(in the rows, 128 means zero)
Rotation paths and how fast each direction turns (deg/step)
Each turn is a multiple of 5 degrees from 10 to 175, or 0.
Each row of a path follows its step; steps can be skipped.
Path 1:
step 0: [126 130 111 138 137 138 142 124 122 112 151 129 124 121 130 135 130 118
 129 129 131 130 132 127 136 121 137 117 136 131 125 137 122 128 115 114
 121 134 131 137 132 126 142 133 123 119 122 128 140 126 113]
step 1: [137 129 128 132 134 121 147 127 137 117 126 125 119 121 138 120 131 116
 133 114 120 111 140 131 119 131 124 131 114 131 115 127 124 130 138 130
 137 137 123 134 119 135 121 138 125 115 133 118 143 120 126]
step 2: [127 120 116 124 126 130 125 131 134 140 132 117 122 120 125 117 136 126
 136 105 122 135 122 116 133 114 120 131 124 124 125 129 134 134 140 144
 135 127 131 146 126 134 128 125 122 127 133 115 106 130 124]
step 3: [114 138 125 126 141 133 108 113 136 123 133 124 126 131 114 130 120 133
 129 131 113 138 143 143 128 117 127 139 131 127 124 131 125 123 115 137
 130 123 121 133 118 120 129 121 117 134 137 115 124 136 125]
step 4: [130 134 131 130 130 129 134 119 131 139 122 125 119 131 132 141 129 126
 129 143 136 127 147 124 126 132 135 123 145 135 130 134 147 130 127 136
 126 125 127 126 107 126 141 116 126 108 129 118 136 126 140]
step 5: [125 131 138 112 119 145 129 138 127 124 121 118 125 125 140 129 120 124
 139 118 151 118 121 135 121 122 131 127 135 130 135 122 120 139 128 118
 135 129 127 134 127 130 121 106 123 123 129 120 134 123 140]
step 6: [129 126 128 110 138 141 123 118 120 127 147 132 124 113 121 124 124 125
 123 121 145 118 121 114 122 124 123 121 129 129 122 118 124 136 128 138
 129 124 133 111 121 118 126 127 131 145 136 130 129 121 120]
step 7: [132 139 124 136 143 122 130 128 141 125 155 126 132 132 133 134 136 127
 121 125 137 122 128 140 117 136 125 122 138 129 122 118 127 123 121 140
 115 134 132 130 136 124 126 129 150 123 128 123 123 145 126]
step 8: [122 122 129 138 126 111 125 141 139 120 138 119 129 125 126 132 134 121
 130 135 148 127 136 128 131 124 121 131 126 130 121 126 137 118 141 117
 121 144 121 124 115 147 117 134 119 132 123 119 122 128 140]
step 9: [133 131 124 129 121 111 116 136 125 121 118 112 120 122 118 123 120 135
 121 115 133 127 120 122 128 116 143 130 126 138 120 120 133 122 130 130
 121 133 141 129 133 114 132 126 105 129 117 121 123 123 127]
step 10: [146 123 122 125 134 123 118 120 119 129 123 132 121 119 117 123 133 134
 118 130 112 121 131 149 131 127 127 119 143 126 120 124 123 130 133 117
 117 132 129 134 113 113 121 112 124 124 136 141 121 126 124]
step 12: [115 117 136 108 138 132 144 128 129 118 122 114 132 136 118 124 125 113
 140 120 137 117 130 136 135 120 128 121 132 124 130 149 124 122 124 122
 127 125 137 124 130 122 127 139 130 127 114 122 122 128 131]
[121 128 127 131 131 125 125 124 128 126 128 126 126 132 130 132 129 129
 130 131 128 127 126 128 130 129 124 129 134 130 128 130 125 126 131 129
 129 127 128 128 128 129 131 127 131 130 127 128 127 129 124]  90
[129 128 126 128 128 122 125 128 128 132 128 128 130 128 125 129 126 130
 130 128 128 130 125 131 125 129 129 127 127 132 127 131 131 127 127 130
 130 129 124 131 127 130 130 131 126 133 129 125 127 130 133]  65
[133 129 126 127 132 124 128 129 129 130 131 131 125 129 129 127 125 127
 127 129 127 126 132 129 129 132 131 131 131 129 131 130 125 127 127 129
 128 129 130 126 129 122 130 130 127 127 133 129 129 128 126]  115
[129 123 129 128 127 125 124 124 128 128 126 128 122 125 130 125 127 126
 127 124 128 127 124 127 124 127 128 130 128 127 128 128 129 128 130 127
 128 124 130 130 132 127 127 126 127 132 132 130 128 127 129]  95
Path 2:
step 0: [140 128 128 124 137 117 142 131 138 138 130 136 141 114 124 144 133 139
 109 141 124 127 131 133 137 127 125 126 117 127 129 133 121 142 113 134
 124 130 116 129 138 134 127 115 128 106 135 132 122 129 138]
step 1: [146 139 127 120 138 118 127 117 116 108 105 125 125 128 129 135 113 113
 130 133 134 144 122 133 132 124 139 122 126 120 130 140 129 129 134 123
 131 132 128 129 137 117 136 126 135 127 132 123 134 141 142]
step 2: [119 128 133 112 114 124 133 125 124 130 131 139 129 140 136 130 125 119
 119 123 106 119 119 127 135 137 137 141  97 137 120 130 130 137 125 120
 136 139 128 134 138 120 125 128 131 117 129 121 128 132 125]
step 3: [121 125 140 103 128 109 144 127 144 130 115 139 128 135 136 143 124 129
 138 135 142 137 129 121 117 131 129 130 136 139 142 122 117 123 118 129
 135 126 126 130 125 135 136 121 133 126 119 122 130 135 133]
step 4: [129 128 138 126 132 124 135 135 124 126 105 127 117 115 131 118 115 128
 145 124 130 113 127 129 133 139 130 132 124 119 117 126 132 153 114 116
 127 127 124 140 120 121 114 126 140 126 122 134 138 123 136]
step 5: [132 137 134 124 117 119 134 130 116 126 142 129 130 143 134 116 116 124
 141 120 141 135 127 121 139 131 132 127 115 140 140 133 135 131 118 123
 114 110 114 122 136 129 138 120 125 132 115 123 129 119 114]
step 6: [132 119 119 110 122 139 130 136 133 132 130 126 132 117 144 117 131 121
 138 132 124 126 136 111 115 127 119 140 134 134 135 128 137 151 136 121
 139 124 117 122 129 136 134 144 129 132 120 129 130 125 146]
step 7: [126 144 123 134 138 117 141 141 133 112 116 121 127 120 132 137 130 133
 128 121 131 120 121 125 127 132 117 131 121 134 135 110 139 136 123 137
 107 122 125 110 139 132 116 129 120 127 126 132 117 118 133]
step 8: [146 127 123 128 133 128 119 136 130 124 135 130 134 116 128 119 127 130
 134 135 123 128 120 132 142 121 132 110 121 126 136 138 124 148 124 134
 132 114 110 117 133 140 142 119 135 111 142 127 123 134 138]
step 9: [141 135 124 124 132 138 129 119 130 117 118 121 127 138 130 137 126 105
 112 117 126 138 127 138 123 122 134 146 123 130 128 130 129 140 141 117
 116 131 129 118 145 122 142 128 122 121 127 124 128 126 146]
step 10: [120 141 126 110 127 125 128 134 133 115 125 134 126 137 133 137 127 132
 114 126 116 132 126 118 123 137 131 129 106 134 132 127 128 134 124 143
 142 129 128 138 135 147 120 135 133 109 142 137 124 141 128]
step 11: [146 120 137 117 146 112 134 128 137 136 111 138 120 125 138 142 132 121
 120 130 136 129 123 136 122 124 132 115 132 143 127 125 114 138 116 127
 129 135 121 134 130 123 129 113 128 120 129 116 143 126 130]
[126 129 126 130 126 133 130 128 128 129 128 128 129 128 126 129 127 127
 130 128 127 127 131 130 125 128 128 129 123 128 124 122 133 128 124 126
 123 130 132 129 132 127 127 125 126 125 128 128 127 130 126]  145
[128 127 131 123 130 129 130 128 128 126 127 129 126 130 128 131 126 128
 123 130 124 131 128 130 131 126 131 127 129 130 125 129 131 128 130 128
 127 130 131 131 124 129 128 125 130 126 131 124 125 129 129]  40
[131 131 129 127 126 128 129 131 133 126 123 124 123 124 123 127 126 129
 128 128 128 131 129 125 130 127 128 134 130 126 128 128 129 128 129 126
 129 129 132 127 131 126 127 130 128 130 130 129 129 130 127]  130
[133 122 130 130 128 129 127 130 129 123 124 128 134 129 126 127 126 129
 130 129 129 128 124 130 130 128 129 124 129 128 125 131 128 128 124 129
 125 128 128 130 132 129 125 129 128 129 128 128 129 126 127]  100
[130 130 131 132 128 125 124 126 130 130 125 131 129 126 130 128 125 128
 128 129 131 129 130 129 134 126 127 128 129 124 126 126 129 131 130 127
 128 125 127 130 126 126 131 125 127 124 128 132 125 126 126]  95
Path 3:
step 0: [121 119 121 131 121 145 113 127 131 142 135 139 126 122 119 129 132 134
 123 141 128 123 135 129 142 135 122 136 124 156 129 130 121 128 118 130
 127 128 134 124 134 131 135 122 118 125 129 140 138 120 126]
step 1: [119 136 129 130 129 138 117 116 120 137 134 142 124 128 120 136 127 134
 107 128 136 131 116 122 134 133 123 109 128 136 132 125 130 129 128 140
 124 128 119 124 121 129 130 142 113 118 130 137 135 114 137]
step 2: [121 127 136 131 124 137 128 127 114 128 144 143 120 120 127 135 128 137
 110 128 126 120 133 122 120 127 127 126 112 123 137 109 132 127 121 142
 129 124 130 114 125 138 120 120 127 141 133 139 134 133 139]
step 3: [136 130 148 133 118 134 118 133 120 132 132 137 128 122 117 141 139 124
 125 130 128 123 132 125 122 128 123 132 114 132 128 128 131 153 134 135
 136 123 126 129 143 140 120 131 134 116 138 132 138 125 139]
step 5: [120 133 138 123 123 128 129 125 109 132 127 127 123 121  99 118 133 126
 122 118 129 137 126 127 124 137 120 120 123 139 117 124 128 134 131 124
 137 132 133 122 135 131 129 133 121 142 125 138 123 148 130]
step 6: [120 117 136 135 122 123 117 128 121 131 126 129 136 137 118 118 130 123
 112 118 142 122 137 124 133 113 127 131 142 142 124 122 112 141 129 135
 141 118 129 128 136 136 119 126 119 138 124 133 123 136 134]
step 7: [123 131 110 135 124 123 123 129 126 124 124 133 130 122 120 130 139 117
 125 131 125 130 109 109 130 115 117 128 132 129 120 126 131 131 139 142
 141 113 132 126 140 137 118 129 115 135 122 133 122 124 135]
step 8: [126 124 120 140 134 129 123 119 121 119 147 130 141 112 125 121 132 119
 130 136 127 133 124 123 126 122 128 130 117 138 140 119 118 126 137 133
 123 127 135 129 150 136 134 127 107 134 132 128 127 142 128]
step 9: [131 111 140 133 142 131 129 117 114 128 133 134 127 123 125 130 136 121
 131 141 133 133 117 120 126 122 139 109 137 132 128 134 118 136 140 140
 129 142 120 135 141 130 125 128 122 132 120 126 135 132 141]
step 10: [138 122 132 136 140 108 125 112 125 115 131 137 118 129 122 137 140 129
 125 131 113 122 121 133 138 117 133 119 135 124 127 118 123 135 135 139
 133 135 130 124 131 132 126 109 129 140 135 136 127 135 121]
step 11: [132 127 127 135 114 113 134 125 118 140 133 139 123 132 127 120 140 127
 137 141 108 132 129 128 122 119 128 115 128 143 124 135 121 134 140 130
 137 127 130 127 136 133 135 119 132 121 146 134 121 134 121]
step 12: [123 118 121 130 131 112 132 125 126 126 133 141 120 124 115 113 137 133
 116 140 126 119 137 127 134 124 129 132 141 130 128 145 120 129 126 136
 135 139 135 132 124 138 144 128 113 108 131 124 124 132 132]
[129 126 129 126 130 128 134 125 132 127 128 128 130 127 129 129 130 129
 130 130 126 127 125 122 130 125 131 126 129 129 126 129 124 127 127 128
 129 128 126 129 129 128 134 124 126 129 131 126 125 127 125]  25
